In the rows, zero is written as 128.
Which row each row swaps with, under one turn or mirror
The rows were stretched afterwards, more along some directions than others.
vot: [140 157 134 138 121  92 128 102 108  96  86 127 159 145 112 117 129 112]
Moros: [122 103 123 153 127 123 130 152 160 127 117 102 111  97 105 130 128 111]
puz: [144 112 140 106 100 128 107 130 111 128 139 129 107 141 160 122 158 166]
begut: [144 143 105 169 137 166 129 147 144 148 131 155 100 121 147 155 124 130]
Kun: [124 138 139 115 146  93 160 107 141 128  99 123 139 126 128 107 123 101]
luze: [123 105 133  87 129 137 118 103 125 129 149 121 141 161 149 133 149 162]
tikap: [135 151 104 132 113 137 113 101 103 115 155 131 122 136 110 168 116 156]
Mema: [131 137 116 172 116 155 154 136 144 141 132 145 102 112 153 137 161 139]
kar: [130 138 120 121 102 129 140  79 122 128 157 128 120 144 130 151 149 130]
Sagut: [136 107 118 145 120 105  91 124 124 104 111 119 151 132  82 135 113 143]
Kifen: [135 125 118  94 121 120 107 127 102 136 118 141 147 146 136 134 120 172]
Sobup: [118 167 107 179 137 144 143 145 140 132 109 152 121 127 164 147 146 127]
mefa: [134 109 129  81 124 138  99 110  95 108 135 124 142 168 113 120 117 154]
lok: [150  99 117 114 117 108 117 119 127 126 142 119 156 135  99 126 104 117]
runav: [153 148 111 154 113 146  84 104  98 113 146 136  94 129 123 167 119 151]
derir: [137 104 110 149 124 167 147  99 150 132 159 130  87 128 142 157 152 127]
Vug: [113 124 114 144 145 176 151 122 156 131 158 148 110 148 153 151 144 118]
maluk: [113  93 116 127 117 127 115 148 165 128 147  95 118 113 114 143 127 108]
gulu: [131 161 166 139 132 101 117 125 122 123 107 139 138 128 142 113 122 102]
bezun: [120 169 133 116 141 101 130 126 105 133  98 143 139 120 137 126 102 120]
dut: [153 138 128 159 138 168 139 126 143 140 153 129 104 137 159 144 155 111]
Lut: [139 104 133  88 127 135 104 124 119 120 123 127 142 161 124 125 134 161]
Nunem: [127 109 112 101 134 113 103 132 110 118 134 122 141 149 114 129  97 126]
Zavi: [111  94 125 118 136 143 110 165 141 141 127 113 114 111 124 138 105 132]
vop: [134 124 116 103 107 103 130 128 111 138 104 129 135 139 135 112 141 173]
refav: [128  86 116  68 130 118 157 120 142 133 143 110 145 123  91 111 123 102]
bisid: [122 172 147 125 124 101 122 128 104 112 103 133 150 134 139 115 130 121]
Momu: [105  90 131 126 129 136 133 154 166 132 135 101 114 107 106 133 137 111]
kofa: [105  97 134 141 125 116 140 152 154 122 120 101 135 121 105 115 135 130]
ved: [118 155 160 109 164 122 153 123 119 138 102 136 147 124 147 115 124  98]
Kon: [103  93 114 135 131 120 130 129 172 120 135  93 132 115  97 133 140 108]
Lik: [ 96 114 129 152 116 131 105 173 143 129 132 116 122  98 129 144 120 136]
midif: [112 124 137 160 131 123 114 176 145 139 113 120 122  98 121 128 111 125]
kegik: [116  98 142 140 127 132 131 155 159 143 126 107 120  92 111 125 126 112]
gaf: [125 123 124 167 131 171 129 127 147 131 152 137 106 139 156 149 159 135]
Siz: [126 130 121 157 127 167 147 130 154 142 155 142  93 133 164 141 164 112]
Kaseb: [127 157 163 126 134  89 136 137 124 136 111 127 134 128 151  99 140 106]
Ren: [146 120 152  93 137 142 113 122 114 144 142 132 122 159 142 132 145 167]
Rizo: [142 145 120 176 126 165 121 154 131 144 135 151 102 120 163 154 143 150]
boge: [110 162 156 130 135 106 130 121 120 113 105 137 137 139 151 109 128 104]
besal: [145 164  99 137 133 135  94 104 101 112 132 132 128 159 119 178 119 148]
lan: [137 116 137  96 114 136  93 131 107 124 137 137 128 152 129 129 132 182]
Mov: [145 113 141  91 126 127 114 121 104 127 116 139 146 159 122 112 116 155]
lud: [116 151 168 126 164 114 125 120 138 125 102 130 147 147 123 112 126 103]

runav is swapped with Sagut
Kifen is swapped with bezun
Rizo is swapped with midif
derir is swapped with Kon

